[[-16 -22 -20   6  -1 -43 -10  22  -3  16   3]
 [ 19   0  23 -15  18  47 -24 -54  -6 -16   1]
 [ -4 -37 -28 -41 -29 -30  17 -16  -2 -22 -32]
 [ 33  27  -6  -8  -5 -29  28  -7 -42 -25  18]
 [ -9 -14  -6  -9  -8 -29  -1  14 -15   7  -3]
 [-10  21   0  -7  -8  21  -2   1  13   2 -15]
 [ 16   1  12   6  24  -7  -4   5 -18   0  19]
 [-13 -27 -25   2 -29 -30  18   8  -2   1  -8]
 [-15  -7 -18 -10 -19 -25  18  16  -5  -3 -22]
 [-52 -32 -31   9 -21 -22 -20  35  33  35 -23]
 [ 40  25  27 -16  30  18  -7 -29 -23 -25  15]
 [ 16  27  51   2  62  59 -61 -41  10   3  39]] Answer: 3

[[-76  18  26  -9  46 -13   3 -32  20 -13 -15   5 -53  27]
 [  6  13 -27  52 -30 -18 -12 -37 -15 -54  36  15  42 -42]
 [ 48 -16  11 -12 -41  21  23  77   7  23 -46 -49  18  27]
 [ 27  -2  22  -3 -75  38  12 -22  14   3   3  19 -33  21]
 [-65   8  58  60   4  65  63 -19  27 -66  65 -33 -29  81]
 [ 78   2 -21 -26 -12 -21 -56 -57 -20  18  24  33   4 -66]] Answer: 27

[[-27 -18  77 -52  56  68 -28 -12 -54]
 [-38 -42   0  78  15  13 -60  32  37]
 [-39  21 -52  25 -39 -64  49  58  59]
 [-25 -13  38 -27  43  64 -23   7 -22]
 [-19  15 -68  -5 -31 -45  21  26  54]
 [-13 -27  14 -32   7 -40   1 -33 -50]
 [-25  24 -43   3 -66 -36  57  56  32]
 [-55  -8 -51  18 -32 -62  34  48  48]
 [-21  -4  28 -13  36  64 -27  15 -12]
 [-66  -3 -64   1 -47 -56  28  46  50]] Answer: -54

[[-59  -7 -32  61  -1 -34  68 -33 -36  36  -6  59 -49 -16]
 [ 31   7  -3 -14  -3  -6 -14  -5   6  17 -29  -4  31   0]
 [ 24 -13 -12  16 -25 -29  23 -13  -6  43 -33  29  32 -30]
 [ 20 -80  18  -3 -83 -29   4  28  -4   7  24  12  42 -81]
 [ 38   0  19 -26  -8 -26 -18 -19  15  -9  10 -18  48 -12]] Answer: -16

[[-51  32 -14   4 -34   6  -5  24   5 -30]
 [ 31 -38  42 -21  35 -27 -14  25  32  21]
 [-10  25  56 -29  -7 -36 -15  64  28  -9]
 [  5  -6  15  -8   6 -16   6  34  34  -1]
 [-31  30 -18  12 -52   4  -1  18  -4 -32]
 [ 19  19  13 -12  -5  -8  -2 -24 -21   3]
 [-15  -6   5  -2  14  -7  -8  30  29   2]
 [-12   2  -1  -7  -1   3   3   2  11   0]
 [-24  16   7  -3 -20   3  -7  25   4  -8]
 [-28  28  -7   6 -53   2   0  17  -3 -33]] Answer: -30

[[ 37  23  13  29   8  -8  24  12]
 [  3  47  53  -3 -22  -7  35 -21]
 [ 11  41  19   7 -17  -2  39  -6]
 [-16 -14   6 -25  13   1  10 -13]
 [  7  10 -11 -16  -4  20  29  -1]
 [ 20  15 -33  45  -2  13 -17  36]
 [-15   1  21 -10  -1   3 -22  -7]
 [-36  39  18 -15 -24 -20  62 -41]
 [ -4  49  22   9   1  15  50  -8]
 [  7   5 -25  19   3   4 -17  16]
 [ -2  23 -18  37 -36 -18   4  45]
 [  8 -18  15  -1   2  14  16 -11]] Answer: 12
---
[143  72 220  10] out 10, 143

[218 102 114 221  85  14] out 14, 218

[[3 9 6 2]
 [8 4 3 2]
 [2 9 8 7]] out 2, 2

[57 26 38 25 14 56 97] out 97, 57

[[510 377 682 146 556]
 [514 839 313 380 469]
 [555 549 562 486 803]] out 556, 555

[34 81  0 11 57 38 74] out 74, 34

[6918 4405 4192 2262 8071 5909 8268] out 8268, 6918
---
[-71 -37   5 -36 -28  15] out -28

[[-78  24 -29 -56  -6]
 [  7  37  43 -36  64]
 [ 31  -2   1  23 -10]] out 23

[ 56  35 -39  78 -83  -8 -16] out -8

[ 35 -81  41  18 -35] out 18

[[ 14  34 -15  -4 -35 -62 -11]
 [-14 -20 -13 -33  39  22 -40]
 [ 11  27 -18   2 -27 -45  12]] out -45

[-36  -2  72  31] out 72

[-65 -59  78  53 -73  11 -83] out 11

[-72 -46  -5   0  -8 -24] out -8
---
Input: [ 18 -20  67  28  53  27]
Output: 27

Input:
[[ 16  42 -14  80]
 [ 68  61 -23  17]
 [ 45  36 -26  35]]
Output: 35

Input: [ 31  86  -5  -8 -24  39]
Output: 39

Input: [-35 -51   3 -18 -70 -23 -60]
Output: -60

Input: [ 19  74 -23 -74 -58]
Output: -58

Input:
[[-34  15 -87 -10 -57 -58  -3]
 [ 73  20   7 -53 -84 -61 -30]
 [-85 -29  -7   1 -46 -15  38]]
Output: 38

Input: [ 25  70   3  14 -26 -71]
Output: -71
---
[[ 14.891  -8.039  -6.173  13.552   1.037  -9.352]
 [  9.468   5.573 -13.263  11.344  21.827   7.741]
 [ -9.284   2.803  18.009  -6.580  -8.173   2.463]] 21.827, 18.009

[[  53.2   23.4  173.1   56.4]
 [ 143.7   53.7  164.4  -22.9]
 [  15.3  125.9 -143.1  140.3]] 173.1, 164.4

[[-12.485 -12.173 -21.555 -10.408   3.569  13.828]
 [-13.682  -7.134  -7.957  -3.870   8.256   4.056]
 [-22.666   4.774 -13.413   3.310  -4.213   6.283]] 13.828, 8.256

[-0.62  1.60 -1.06  0.37 -0.32 -1.01 -0.85] 1.60, 0.37

[[ 1.24 -1.12 -1.56  0.47  1.96  1.89]
 [ 2.21  2.31  0.11 -0.39 -0.13  1.21]
 [-0.63 -0.87  1.18  1.97  1.75  0.70]] 2.31, 2.21

[ 0.096 -0.108 -0.142  0.107 -0.121] 0.107, 0.096
---
(-48, -43, -10, -75, -39, -6) result: -48, -6
((7, -14, 78, -7, 21), (-15, -1, -15, 6, -13), (-8, 13, 14, 1, 32)) result: 7, 32
(-34, -61, 65, 32, -30) result: -34, -30
(0, 67, 44, -33, 20, -8, 74) result: 0, 74
(-39, -75, -49, -19, 23, -10) result: -39, -10
((59, 33, 6, -25), (-73, -73, -64, -36), (-63, -46, -13, 14)) result: 59, 14
(-77, 25, -52, 34, 67, -29, 14) result: -77, 14
((53, -63, 61, -47, -14), (65, -72, 62, 28, -10)) result: 53, -10
(-27, -20, 33, -68) result: -27, -68
---
[3 0 5 4 7] | 5

[[6697 5253 3340 6611 2702]
 [5564 6792 6057 3848 6321]
 [7417 6597 4297 7856 5123]] | 6057

[ 23 161  65  21   1 245  85] | 21

[2 4 7 6 8 0 3] | 6

[82 37  7 65 75] | 7

[138 570 773 471 695 658 253] | 471

[5 4 7 8 2] | 7
---
-57  -18  -52  -37   11   19  -76 -> -52

 62  -15   80   46   19   -9 -> 19

-60   42   20    6  -67   48 -> 6

 -2  -72  -67  -19  -14 -> -19

-27  -51   11  -87    4
-31  -63   11  -54  -57
-> -57

 36   47  -28   55  -73  -44   76 -> -28

-14   58  -76  -66
-56  -24   43   62
-63   54  -77  -32
-> -66
---
[[ 17  11   0  27 -35]
 [  7   7  -4  44 -29]
 [ 18 -12 -40  19 -15]] ⇒ 7

[[111  83 239  40]
 [206 116 137  18]] ⇒ 206

[[-791  211  -25 -101  352 -340]
 [ 285 -673 -577 -156 -539  918]
 [ 543 -252 -279 -397 -406  883]] ⇒ 285

[[ 491 -708 -185 -758 -926 -708]
 [  73 -175  768  883  493 -175]
 [ 918 -888  754  174 -493 -888]] ⇒ 73

[[ 14 -49 -39 -47  20  -3  12]
 [-44   2 -34 -49  26   2  19]] ⇒ -44

[[ 13 199 103  74 103 209]
 [ 50 253 131  46 131 180]] ⇒ 50

[[6658 5949 2411 7122 5786 7532]
 [7785 4246 3871 5976 5705 5818]] ⇒ 7785

[[  9 -15   5 -15]
 [-38 -29 -24  37]] ⇒ -38

[[-860    8 -306 -306   27  924]
 [-861 -329   95   95 -979   92]
 [-783  282 -118 -118  319  575]] ⇒ -861
---
[-73  33  70  -2] | 70

[[ 22  -8 -27 -27 -18   9 -25]
 [  6 -14  34  81  -2  45  42]] | 45

[-29  43  30  39 -77  41] | -77

[  4 -80 -41  39 -33  25] | -33

[ 41  78 -70  60 -76 -60] | -76

[ -3 -40 -81  -4 -10   8] | -10

[ 57  17  30  62 -57 -47  72] | -47

[[ 28 -79  28  39  15  53  13]
 [ 28 -79  28  39  15  53  13]
 [ -4  -5  24   5   9 -31  29]] | -31

[ -7  35  -1  63 -26  14  82] | 14
---
Q:
array([[6203, 6406, 8757, 7887, 8075, 7801, 8701],
       [4544, 7739, 8451, 8513, 2428, 5942, 6403]])
A: 6203

Q: array([155, 185, 250,  58, 177])
A: 155

Q: array([  76,  -55,  799, -638])
A: 76

Q: array([111, 193,  51,  81, 164,   0,  65])
A: 111

Q: array([133, 221, 166,  89, 236,  60, 117])
A: 133

Q: array([7, 5, 7, 1, 6])
A: 7

Q: array([ 54, 137, 254, 129])
A: 54
---
[60, 58, 35, 7, 66, 87, 77] ans = 60, 77
[660, 181, 391, 750, 450] ans = 660, 450
[68, 33, 115, 193, 151] ans = 68, 151
[7880, 4971, 2828, 6560] ans = 7880, 6560
[[2, 3, 7, 1, 1, 4], [2, 5, 1, 3, 1, 6]] ans = 2, 6
[[32, 236, 12, 56], [118, 177, 84, 102]] ans = 32, 102
[3, 2, 1, 1, 7, 8] ans = 3, 8
[208, 32, 8, 70, 161] ans = 208, 161
[[5, -9, -13, 0], [-26, -42, 9, -7], [-16, -15, 2, 29]] ans = 5, 29
[247, 45, 759, 31, -891, 849, 503] ans = 247, 503
